In the rows, 128 means zero.
Each path below is one point turned by a fixed rotation once a step. After each direction that follows a path, write how fast that rotation turns it, in degrees each step (0 if it stays still).
Each turn is a multiple of 5 degrees from 10 to 175, or 0.
Each row of a path follows its step; steps can be skipped.

step 1: [135 134 132 128 139 124 116 121 128 124 136 117 122 130 140 125 128 129
 124 119 128 130 126 128 107 136 125 137 126 130 134 126 125 124 109 132
 138 129 132 105 120 113 129 124 131 141 130 131]
step 5: [115 117 143 119 136 130 129 125 116 124 134 126 120 129 123 136 132 118
 131 134 133 134 110 120 136 111 132 131 127 118 127 140 118 138 143 122
 132 138 123 119 127 119 118 135 129 128 134 128]
step 7: [120 129 124 125 124 130 122 125 139 120 144 120 118 119 135 125 137 142
 118 129 130 124 121 118 140 136 121 115 130 120 137 132 123 136 132 134
 119 137 110 132 117 133 120 125 141 135 127 126]
step 10: [127 123 136 137 124 130 122 130 143 117 131 127 141 127 119 131 126 133
 133 125 139 125 124 113 134 126 125 134 137 134 135 129 134 138 135 119
 143 139 131 129 122 124 117 116 141 146 124 135]
step 12: [134 135 133 135 129 124 118 139 122 129 124 133 135 115 129 128 134 128
 142 113 118 118 118 121 134 128 115 125 142 131 134 118 125 144 120 136
 117 138 133 135 118 126 124 127 119 120 127 127]
step 14: [131 131 138 123 128 118 117 134 139 132 141 127 125 125 115 123 131 119
 132 121 110 123 118 132 118 127 139 133 141 128 119 142 112 124 119 126
 132 125 127 139 133 125 134 131 126 129 116 117]
step 16: [136 128 137 133 128 117 118 121 143 122 133 130 131 124 131 115 117 114
 115 123 133 131 133 141 131 116 136 126 121 116 135 123 117 132 133 123
 128 119 131 138 122 141 125 122 120 132 139 116]
step 26: [138 132 141 127 122 131 128 127 130 134 120 126 128 141 129 120 129 125
 133 129 121 123 135 129 130 134 130 128 136 111 136 129 142 119 132 142
 133 123 142 136 118 119 143 125 135 149 129 125]
step 29: [136 130 129 135 125 112 127 128 128 138 133 141 119 137 128 138 138 121
 121 127 127 119 139 133 126 134 122 128 137 138 140 114 126 136 138 142
 126 116 141 128 112 124 129 136 128 124 130 130]
[127 126 129 129 128 133 124 127 133 125 129 122 126 129 127 129 129 129
 127 125 130 132 128 127 123 122 129 125 125 128 129 124 128 128 131 125
 127 128 127 129 130 130 126 128 127 128 126 129] -> 125
[126 128 129 125 126 131 126 130 129 129 128 131 125 127 127 133 125 130
 129 124 128 127 125 127 131 130 128 127 136 131 129 128 126 130 130 131
 126 125 123 127 128 132 129 131 127 128 127 129] -> 145
[129 126 128 129 126 128 131 124 130 128 131 128 129 126 130 130 127 129
 128 126 127 130 132 129 127 133 129 125 129 128 130 131 130 126 129 126
 132 127 129 131 124 130 123 128 131 132 124 124] -> 110
[125 130 123 124 128 128 122 127 129 131 129 127 132 124 129 126 128 131
 128 129 128 132 127 129 129 131 129 122 128 128 131 128 129 130 126 130
 125 128 132 127 127 125 127 131 126 126 130 129] -> 70
[126 129 128 128 124 132 129 130 127 125 128 131 133 130 126 129 126 132
 129 131 122 126 127 127 127 128 126 127 125 126 133 127 126 130 128 130
 130 130 129 130 131 128 128 126 129 131 124 130] -> 25

step 0: [130 141 140 129 124 141 121 124 117 130 148 122 137 139 119 131 129 135
 133 144 144 123 132 130 138 132 141 137 143 124 137 125 123 120 116 129
 133 137 127 118 137 119 122 111 129 134 143 120]
step 11: [119 138 136 109 135 128 124 126 139 136 136 137 116 125 138 143 132 131
 137 141 146 120 129 129 129 108 128 125 133 123 125 123 135 126 139 118
 122 114 124 125 119 147 135 117 132 140 134 124]
step 13: [121 119 153 128 132 137 121 132 133 127 132 126 131 138 126 138 134 135
 136 127 138 125 117 119 131 131 148 136 134 114 125 123 122 144 127 124
 140 120 136 124 125 105 133 119 138 134 134 113]
step 18: [119 145 135 119 124 144 129 136 138 116 128 132 127 125 124 127 150 140
 120 125 130 127 141 116 125 131 148 129 132 129 139 134 117 123 128 106
 123 130 132 132 134 138 122 111 127 127 136 127]
step 19: [127 140 143 127 121 136 139 124 136 137 128 134 117 128 124 131 123 145
 133 144 141 126 125 124 131 126 132 128 135 131 124 126 121 110 135 115
 126 139 118 126 122 131 120 114 126 137 157 135]
step 21: [128 129 141 131 121 132 122 112 144 109 141 112 134 134 134 121 121 131
 131 141 124 133 130 127 134 132 133 135 139 106 127 120 129 132 130 115
 143 128 143 117 135 126 124 123 141 133 135 120]
step 22: [130 144 135 120 114 130 133 113 137 132 110 118 132 130 123 121 124 135
 141 128 125 131 125 121 131 109 120 127 126 129 121 113 132 133 121 133
 142 130 139 109 129 120 129 121 146 137 131 114]
step 25: [116 129 137 129 112 133 109 126 129 130 124 120 133 123 112 139 134 126
 127 122 130 116 130 133 133 114 135 129 132 139 123 127 110 128 121 136
 126 124 113 130 124 126 127  99 118 136 125 113]
step 31: [125 151 136 115 128 124 120 136 137 139 138 125 140 127 128 128 142 130
 131 119 145 132 131 107 129 117 132 123 126 138 134 130 130 131 138 120
 131 118 139 114 129 116 130 120 119 129 147 124]
[128 129 125 127 126 131 129 126 122 131 127 128 128 128 127 128 123 126
 131 129 130 128 129 131 126 124 131 132 130 130 126 129 127 129 131 127
 127 129 129 131 126 125 130 127 133 134 130 129] -> 130
[127 131 127 133 131 125 126 130 127 127 129 124 132 129 127 127 130 125
 126 123 126 133 129 126 126 128 129 128 125 126 130 128 127 130 131 125
 127 128 131 134 124 127 127 126 127 129 128 129] -> 135
[126 128 133 129 131 132 128 123 129 126 122 127 128 124 124 129 129 130
 125 127 125 128 129 128 125 129 127 132 127 129 127 130 129 130 131 128
 124 127 130 124 132 127 129 129 128 131 125 129] -> 90
[130 124 132 130 131 127 124 130 127 126 129 126 128 128 128 123 125 133
 124 132 127 129 129 129 128 127 127 128 129 128 126 129 131 127 122 129
 132 130 129 130 126 123 127 129 129 132 130 130] -> 55
[131 128 129 128 126 126 127 129 131 132 129 126 123 124 129 127 124 129
 124 130 132 129 127 129 128 131 127 132 124 129 129 130 130 126 132 129
 126 127 128 129 122 133 129 128 127 128 126 129] -> 85
[129 126 125 129 128 130 132 128 127 131 127 123 128 127 129 124 130 126
 129 128 131 127 128 127 128 127 122 130 126 124 127 127 127 127 127 126
 131 127 128 128 131 128 122 131 133 130 123 126] -> 55

step 3: [125 136 120 123 127 134 122 137 137 128 125 127 122 136 138 123 134 124
 134 121 129 138 133 129 114 122 127 127 114 126 128 120 132 126 130 133
 120 122 125 124 135 110 130 106 131 124 148 120]
step 5: [120 129 131 125 123 142 118 129 136 130 126 115 116 124 138 131 141 124
 132 134 126 124 116 127 120 115 131 119 136 134 126 134 123 129 133 131
 131 136 121 134 135 124 136 118 124 126 134 104]
step 8: [119 131 130 116 124 120 124 136 144 118 131 120 122 126 127 125 123 127
 139 115 127 132 119 116 113 124 136 121 129 137 127 130 135 125 135 123
 120 127 119 129 134 122 132 124 122 121 123 108]
step 13: [130 132 129 131 140 136 124 133 143 123 110 117 115 135 130 130 135 125
 122 121 133 134 124 134 126 120 126 127 129 133 128 129 143 132 128 128
 130 136 118 130 129 108 121 122 133 125 126 112]
step 15: [116 122 131 135 123 137 128 125 134 143 121 134 112 133 126 122 136 139
 135 117 128 140 113 119 127 119 128 136 127 129 128 125 125 132 131 125
 121 136 128 137 138 121 137 128 127 131 126 109]
step 19: [122 125 110 124 118 127 124 137 126 120 125 127 119 122 137 133 133 126
 132 129 129 128 131 127 117 131 131 123 115 142 124 125 126 136 134 115
 116 127 112 129 138 118 124 140 131 130 135 115]
step 24: [129 125 109 133 124 125 131 125 139 123 114 123 114 136 134 122 134 126
 127 125 124 127 122 125 118 124 126 129 131 138 113 125 132 122 129 118
 120 136 126 128 130 123 141 111 134 138 136 119]
step 25: [109 127 130 132 120 131 111 129 135 141 128 134 120 136 129 126 128 118
 142 133 129 134 121 129 128 125 131 139 125 132 131 131 125 133 121 128
 121 134 115 122 130 113 132 113 124 137 143 123]
step 30: [122 130 121 117 117 126 127 134 136 143 127 113 133 129 133 127 125 116
 130 126 127 129 113 129 128 116 127 131 121 146 133 137 115 133 134 122
 120 135 118 131 130 124 135 133 128 122 130 112]
[125 129 126 130 128 133 128 125 130 128 124 123 132 127 128 123 128 131
 129 130 130 129 130 125 130 128 130 127 128 126 129 126 128 131 127 126
 131 132 129 132 123 127 131 125 127 128 128 128] -> 40
[132 131 131 123 127 125 128 131 128 129 126 128 131 133 126 126 123 125
 131 125 129 130 130 129 130 127 129 131 127 128 130 129 130 129 128 128
 125 130 126 128 126 128 130 124 123 123 130 130] -> 80
[129 126 127 129 128 127 125 131 125 128 130 126 131 128 126 127 129 126
 134 126 126 126 131 125 125 133 126 131 129 127 127 127 129 127 126 130
 126 130 131 125 125 126 127 128 128 133 128 124] -> 45

step 13: [121 120 126 146 127 122 128 139 118 143 148 131 122 127 126 123 142 118
 142 130 118 119 147 122 122 128 134 125 133 128 113 130 134 107 121 132
 125 136 123 129 138 127 122 143 127 123 129 122]
step 17: [125 121 123 132 139 147 151 117 140 130 119 138 119 125 129 142 129 133
 132 124 123 130 132 123 122 139 132 134 127 154 127 117 125 117 135 120
 122 131 127 131 121 125 132 136 130 140 135 112]
step 19: [129 114 130 129 123 127 117 131 125 127 136 124 121 134 118 117 142 129
 127 126 140 125 117 136 124 137 120 121 137 135 110 127 119 123 125 129
 130 117 130 142 121 137 110 139 105 134 132 148]
step 20: [128 125 126 133 128 124 125 145 121 118 115 117 114 134 130 131 142 144
 126 127 126 137 134 119 123 120 137 138 120 130 115 141 122 140 127 144
 127 137 127 127 106 132 121 140 113 128 125 127]
step 22: [126 128 126 124 147 126 143 118 122 135 120 133 135 139 128 122 132 130
 124 138 139 134 121 134 136 136 119 115 136 117 145 123 131 133 111 145
 124 124 115 140 125 124 122 118 120 126 135 111]
step 24: [133 130 127 128 117 138 136 121 117 126 119 137 121 139 127 122 128 119
 132 121 142 123 153 141 124 131 119 132 119 134 127 132 138 141 143 124
 123 142 143 141 132 132 146 133 121 125 131 136]
step 25: [128 123 110 129 126 116 131 126 139 140 127 120 128 140 145 128 135 112
 131 129 134 126 132 120 129 136 130 127 116 133 132 114 123 138 139 129
 122 131 131 127 147 128 127 136 106 123 137 146]
step 28: [124 132 135 130 124 130 128 124 142 138 126 127 139 121 127 108 116 133
 129 126 141 139 145 119 112 109 122 126 136 120 138 118 123 143 134 141
 116 120 124 130 126 135 128 136 130 136 130 113]
step 30: [119 125 119 115 131 129 123 129 132 133 134 130 113 135 131 116 120 128
 127 128 136 126 116 137 119 131 126 131 117 138 124 118 144 126 119 143
 140 147 134 130 125 137 142 125 142 119 107 136]
[129 129 127 131 131 130 127 127 128 126 124 130 130 130 131 129 129 127
 125 126 126 128 128 130 132 126 123 129 126 127 127 130 128 125 127 128
 128 130 123 129 123 133 128 126 124 133 127 131] -> 25
[125 125 130 124 130 128 126 128 129 129 127 127 124 126 132 129 124 129
 123 125 127 129 126 128 125 128 130 127 132 132 127 131 128 125 126 127
 129 127 129 133 122 127 126 129 128 126 130 128] -> 25
[127 129 130 130 127 122 128 130 132 125 131 130 123 128 126 128 129 127
 126 130 130 125 128 129 131 129 129 124 124 128 125 127 131 125 127 130
 127 126 126 129 126 124 122 127 127 130 127 125] -> 110
[125 129 128 127 131 129 126 130 122 128 125 127 126 130 129 129 132 123
 130 129 129 125 128 128 127 123 130 126 125 126 133 129 130 124 125 128
 130 129 128 133 130 128 130 127 129 125 128 124] -> 40
